[[ 18  25 -31  13 -29 -21]
 [-20 -24  32 -15  32  25]
 [ 47 -57 -40 -69 -39 -39]] | -20

[[-48 -71 -51 -47 -16  68  62]
 [  4  20 -76  23 -60  64 -32]
 [-15 -20   4  31  74 -34 -55]] | 4

[[-30  35 -35  26]
 [-38  30 -15  89]
 [ -5 -61  62  28]] | -38

[[-33 -30   6  34 -32   6  57]
 [-80 -76  61  48 -81  59  60]
 [ -8  -8 -16  -5 -10 -16  29]] | -80

[[  6 -54  11 -37 -29 -66 -57]
 [  3  47 -26  75 -18  43  37]
 [-16  10 -15  44 -21  10  25]] | 3

[[ 32 -38 -32  14   7 -41 -37]
 [ -8  42  26  55 -61 -46  58]
 [-82 -28 -24  31  47  38   6]] | -8

[[ -5 -35  61  90   3   5]
 [-92  64 -59 -70  32  -2]
 [ 40  25 -90  27  27  25]] | -92

[[ 38  83  68 -76   7 -49 -20]
 [-23   1  70  -2  20 -81 -66]
 [  8  24  90 -35  14 -64 -42]] | -23
---
[ 66 212  62 146  37 140] gives 62

[139 226 100 104 112 209  43] gives 104

[[ 647  -24 -452  129  270 -325]
 [-341  642  104 -631  420  257]] gives 104

[60 19 18 82 54 51 32] gives 82

[234 206 253   5 149 189] gives 253

[[3 6 1 8 7 5]
 [7 6 5 6 8 1]] gives 5

[1 5 8 5] gives 1

[[-223 -439 -221  -68 -267  -13]
 [-394 -439 -738 -308 -388 -353]
 [-650 -235  554   28  -86  -13]] gives 554

[5714 5907 8155 2304 9191] gives 5907
---
[ 70  21 -22 -24  68 -30 -45] yields -45
[ 86  34 -11 -60 -27  21 -17] yields -17
[-45 -33 -30 -13 -84  -6] yields -6
[-80  55  33  62 -41  -5 -22] yields -22
[-91   6 -38  56  83  89] yields 89
[-94  48   0  -7  61  18 -27] yields -27
[ 74  48  -6  16 -11] yields -11
[-30  79  42 -37 -23  63 -51] yields -51
[ 82 -96 -82  35 -57] yields -57
---
Q:
[[ 469 -548 -557 -463  -98]
 [  53 -159 -210 -207 -920]
 [-607  -53   -6  -33  732]]
A: -6

Q:
[[2608 4627 9224 6084 4775 6728]
 [5557 4885 9601 6412 4240 7746]
 [1050 4677 8798 5714 5104 6061]]
A: 5714

Q:
[[ 93 109 127 151 153 121]
 [138  39 153  98 188 108]
 [168 173 174 120 123 202]]
A: 120

Q:
[[112 176 147  48 135 204 140]
 [ 77 143 196  70  87 206 122]
 [175 175 243 156 224 133 210]]
A: 224

Q:
[[46 72 38 28 44 26]
 [25 67 13 35 70 35]
 [44 92 27 12 42  8]]
A: 12

Q:
[[ 549  316  -95 -357 -270   95]
 [-455  -40  616  368 -369 -281]
 [ 722  202 -615  634  322 -651]]
A: 634

Q:
[[62 57 52 68 62]
 [67 43 13 93 51]
 [63 58 38 67 43]]
A: 38
---
Input:
-14.0   13.3   13.3   -1.3   -0.7    4.2  -20.0
-13.1    1.9    1.9    4.3  -13.7   -1.5   17.8
Output: 13.3

Input:
 103.142     5.777   100.828    82.032     0.336    48.858
-208.445    62.163  -205.904  -152.389   148.960    11.696
 104.731     4.449   103.196    82.814    -1.535    50.255
Output: 100.828

Input:
 -4.7    1.8   -4.5    0.3    5.5
  2.9  -13.6   -3.1   -9.1  -21.1
 -5.6   10.2    0.8    5.8   16.3
Output: -4.5

Input:
  57.664     2.489    24.949  -112.895
 208.316   -33.380   -37.595    73.502
Output: 24.949

Input:   3.9    1.1  -13.1   17.8   -1.8   10.8
Output: -13.1

Input:  -4.9   12.5  -16.3    0.9   -6.5   -9.3
Output: -16.3

Input:   65.018  -102.434    17.346    11.145   180.759
Output: 17.346

Input:
 1.903   2.103   1.389  -1.648  -1.389
-0.857   0.821   0.172  -1.034   2.317
-1.243   0.243  -1.743  -0.986  -0.318
Output: 1.389
---
[[-73 -32  16  39 -31 -24  34]
 [-71 -24  28 -40 -67  75  17]
 [-50 -61  -5  33 -44 -75 -47]] result: -67

[[-79  17  44 -21]
 [  5  -4  50  -9]] result: 17

[[  7  14   8  10 -11 -11]
 [ -3   3 -13  -9   1  -3]
 [-24  29 -75 -19  27 -23]] result: -9

[[-14  21  13 -19 -15]
 [ 14  31  -2 -25 -24]
 [ 19  75  14 -58 -46]] result: -2

[[ 12  17  25  -7 -92]
 [ 11  17  25   0   1]] result: 25

[[  4  -3 -68  38   4]
 [-15 -12  16   9  21]
 [ 43  47 -72 -15 -56]] result: 16

[[-41  82  42  75]
 [  4 -63 -66 -91]] result: 82

[[ -2  -7  11 -15  18]
 [ 33 -30  95 -64  18]] result: 11

[[-43 -93  42 -88 -53]
 [-54 -26 -42 -44 -64]] result: 42
---
[-36 -38  49 -75   1 -10  43] Answer: 1

[[-75  64   7 -25]
 [-68  63  28 -22]
 [ 51 -70 -70   9]] Answer: -70

[-62 -10  96 -85] Answer: -10

[ 65 -40 -80 -34  37 -52] Answer: -34

[ 84  -7  42 -87] Answer: -7

[[-36 -49 -37  16 -38   0 -36]
 [-12 -52  -4 -32 -58 -87  15]] Answer: -58

[-68 -94  34 -29  22] Answer: 34

[ 23 -11   0 -73  59 -33] Answer: -73

[-50 -31 -42 -95] Answer: -31

[[ 43  52  58 -37]
 [ -9  -7 -80   4]] Answer: -7
---
[[4, -16, -44, 34, 32, 35], [-7, -17, -1, -75, -35, 23], [-41, 37, 11, 31, 33, 23]]
23
[[-41, -15, 33, -35, -78, -39], [7, 25, -26, -5, 48, -1], [22, 18, -9, 26, -6, -19]]
-19
[[46, 49, -3, -2, 49], [-79, -83, 7, 4, -83], [51, 53, -5, -3, 53]]
53
[[-13, -50, 46, -5, -34, -65], [-3, -1, 16, -9, 17, 25], [14, 81, -3, -6, 23, 40]]
40
[[-22, -40, 50, -13, -37, -67], [9, -68, 74, -34, -36, -63], [-2, -71, -80, 34, 4, 80]]
80
[[-11, -59, -20, 60, -2, 11], [-16, -64, -6, 58, -2, 28], [-11, 80, -6, 54, -40, -14]]
-14
[[-12, -96, -7, -35, -17], [-30, 34, 24, 58, 92], [-32, -12, 32, 48, 50]]
50
[[-16, -30, 34, -9, -28], [-16, -32, 35, -10, -29], [34, 74, -64, 20, 63]]
63
---
array([[-11,   4,  -2, -10, -27],
       [-34,  -1,  -3, -20, -78],
       [ -8,  15,  -4, -19, -27]]): -11, -27

array([[ 33,  -1, -13, -27,  46,  -2],
       [-62,  17, -49,  14,  69,   7]]): 33, 7

array([ 22,   2, -30, -29,  69, -11]): 22, -11

array([ 51, -71,  30,  32, -75]): 51, -75

array([-58,  29,  -6,  -2,  89, -35, -31]): -58, -31

array([[ 26,   8,  -2,  71],
       [-63, -31,  59, -58]]): 26, -58

array([ -4,  83, -45,  37]): -4, 37

array([[  3,  80,  27, -54, -81],
       [ 31,  83, -27,   6,  45],
       [ 32,  16,  -4,  61,   5]]): 3, 5

array([  3,  78,  59,  39, -34,  26]): 3, 26
---
array([[-57,  59,  16,  73,  -9,  83],
       [-53,  63,  38,  74,  -7,  81],
       [ -2,   5,   5,  -1,  -1,   2]]) yields 83, 81

array([[ 66, -39,  70, -53,   1,  49],
       [-65,  -7,  49,  10,  15,  94]]) yields 94, 70

array([[  3, -72,  13,   3, -20],
       [-39, -62,  22,  26,  34]]) yields 34, 26

array([  1, -79, -60,  61]) yields 61, 1

array([[ 91,  88,  90, -85, -83, -78],
       [-19, -18, -19,  27,  27,  25]]) yields 91, 90

array([  4,  58,  49, -26, -38, -78]) yields 58, 49

array([[-94, -20, -10, -15,   3],
       [-47,   4,  74,   0,   2]]) yields 74, 4

array([[-42, -69, -11,  35],
       [ 49,  -7, -10,  55],
       [-71, -41,  16,   5]]) yields 55, 49

array([[-23,  26, -56, -30,  32, -62, -31],
       [ 37, -33,  53,   9, -17,  79,  21]]) yields 79, 53

array([[-11, -19,  44,  85, -62,   0],
       [ 23, -26, -34, -32,  34,   0]]) yields 85, 44
---
[[-70   2  23 -38  -7]
 [ 24   6 -22  30 -55]
 [-52  26  15 -64   5]] → 26

[[ -2   4  31  98]
 [  2  24  57  44]
 [  7  19  44 -58]] → 7

[ 15  30  49 -85  62 -64 -47] → -85

[[-90  18  55  49]
 [ 59  54  66 -12]
 [-82  17  51  45]] → -82

[[-52   5  61  -6]
 [-17   4  32  35]
 [ 79  21  34  -2]] → 79

[[ 30  20  59  -7  -8]
 [ 33  15  94 -31  -5]
 [ 43  22  68  14 -15]] → 22

[-86 -10 -50 -62 -54 -11] → -50

[ 42 -86 -94 -10 -20] → -86

[[-19  91   0  22 -61 -51   7]
 [  9  47   4  44 -67  57  46]] → 44
